In the rows, zero is written as 128.
Turns in one plane each, and the order they were made in; the first pair answered
H (before -> after):
[113 137  99 167 107  75 126 151] -> [ 80 147 148 176 133 129 145 153]
[122 142 122 153 124 121 117 147] -> [106 152 147 138 142 138 128 131]
[ 99 147 113 149 136 120 147 188] -> [ 90 152 145 113 167 132 162 151]
[121 127 109 159 105 124 118 152] -> [100 139 149 144 134 158 139 135]
M (before -> after):
[135 130 113 167 109 133 120 182] -> [135 128 130 161 115 154 123 184]
[159  96 118 123 100 125  87 131] -> [146 100 107 146  97 112  87 138]
[133 122  89 167 125  93 120 158] -> [110 131 113 182 135 122 132 167]
[123 135 114 160 115 125 125 162] -> [118 134 134 154 120 148 131 165]
G (before -> after):
[102 138 134 149 140 137 135 127] -> [106 136 138 151 132 145 135 138]
[155 104 107 124  94 111 117 157] -> [160 101 108 111  95 114 118 148]
[158 102 148 119 159 104 152 118] -> [147 106 142 130 163  93 156 110]
V (before -> after):
[140 112 115  96 125 115 123 124] -> [126 120 120  98 135 108 129 114]
[190 113 143 115 106 137 102 126] -> [180 118 148  93 124 125 113  95]
[104 137 126 111 122 138 129 114] -> [ 97 140 124 121 118 140 130 119]
Then:
Each pair is 2 to 3 turns apart.
[127 109  99 184 123 180 119 181] -> [143 108  80  84 153  91 123  68] -> H then H then M
[164 122 130  81 118 123 121 108] -> [130 136 118  97 129  90 128  86] -> V then M
[ 98 152 120 162 103 137 104 177] -> [108 154 157  72 144 131 124  98] -> H then V then H
[189 110 138  81 120 156 119 137] -> [176 119 156  92 125 183 128 147] -> H then H then H
[185 111  56 122  88  74  93 127] -> [194 107  66 136  77 100  87 157] -> M then G then V
[125 122 161 139 115 178 160 145] -> [147 113  91 130  93  89 136 121] -> H then H then M
[125 155 144 183 107 160 138 162] -> [113 160 173 157 128 172 154 135] -> H then V then V
[149 128 110 150 111 130 102 152] -> [133 136 155 101 152 150 122 109] -> H then H
[154 144  75 174  91  99 110 147] -> [162 148 163  76 146 158 143  87] -> H then M then H
[181  84 123 135  90 126 104 138] -> [178  82 135 136  94 145 107 146] -> H then M then M
[132 102 159 107 112 168 147 144] -> [148  89 137 112  96 153 132 156] -> M then H then H
[140 108  74 129 127  66 116  97] -> [157 103  71 150 106  88 102 136] -> G then G then V
[130 146 131 178 115 132 135 171] -> [177 132 144  83 135 116 138 109] -> G then H then H
[ 99 134 149 106 173 174 140  85] -> [126 121  69 125 136  85 107  88] -> M then G then H
[ 87 148 138 153 140 128 143 123] -> [126 132 124 161 111 142 125 162] -> V then V
[126 130  86  82 125  57 101  67] -> [118 124 103 193  85 153  89 196] -> H then G then M
[192 102  80 120 113  89 100 154] -> [125 130  71 161 134  49 122 125] -> V then G then M
[132 132 143 150 122 156 123 158] -> [154 125 111 131 110 116 109 144] -> H then H then H
[150 115  97 186  96 138 102 186] -> [207  97 104  92 107 119  99 132] -> V then V
[111 137 114 107 144  74 141  76] -> [117 128 101 190 102 114 125 170] -> H then M then V
[172 105 101  89 113  98 102 117] -> [143 111  87 157  99  98 101 159] -> V then H
[107 139 153 116 146 145 142 102] -> [133 129 153  95 139 142 131  97] -> V then M then M
[159 113 106 127 115 108 113 134] -> [138 125 161 116 142 163 137 131] -> H then M then H
[143 106 126 124 117 114 129 105] -> [128 110 150 124 130 141 138 103] -> H then H then H
[ 86 138 161 132 145 174 131 125] -> [130 115 151 127 119 190 111 155] -> V then V then V
[ 99 141 174 152 130 189 147 153] -> [137 130 178  69 144 164 142  98] -> V then H
[147 128  87 158 100 102 101 149] -> [114 137 129 181 119 154 123 166] -> M then M
[165 106 108 115 114 109 118 121] -> [131 119 118 113 140  96 134  88] -> V then V
[ 95 134 139 169 131 153 136 151] -> [ 81 141 153 140 156 145 150 114] -> H then V
[106 138 139 153 142 182 144 153] -> [153 121 113  75 143 116 133  87] -> G then H then M
[163 101 115  90 110 121 137 122] -> [114 120 127  99 140 102 156  90] -> V then V
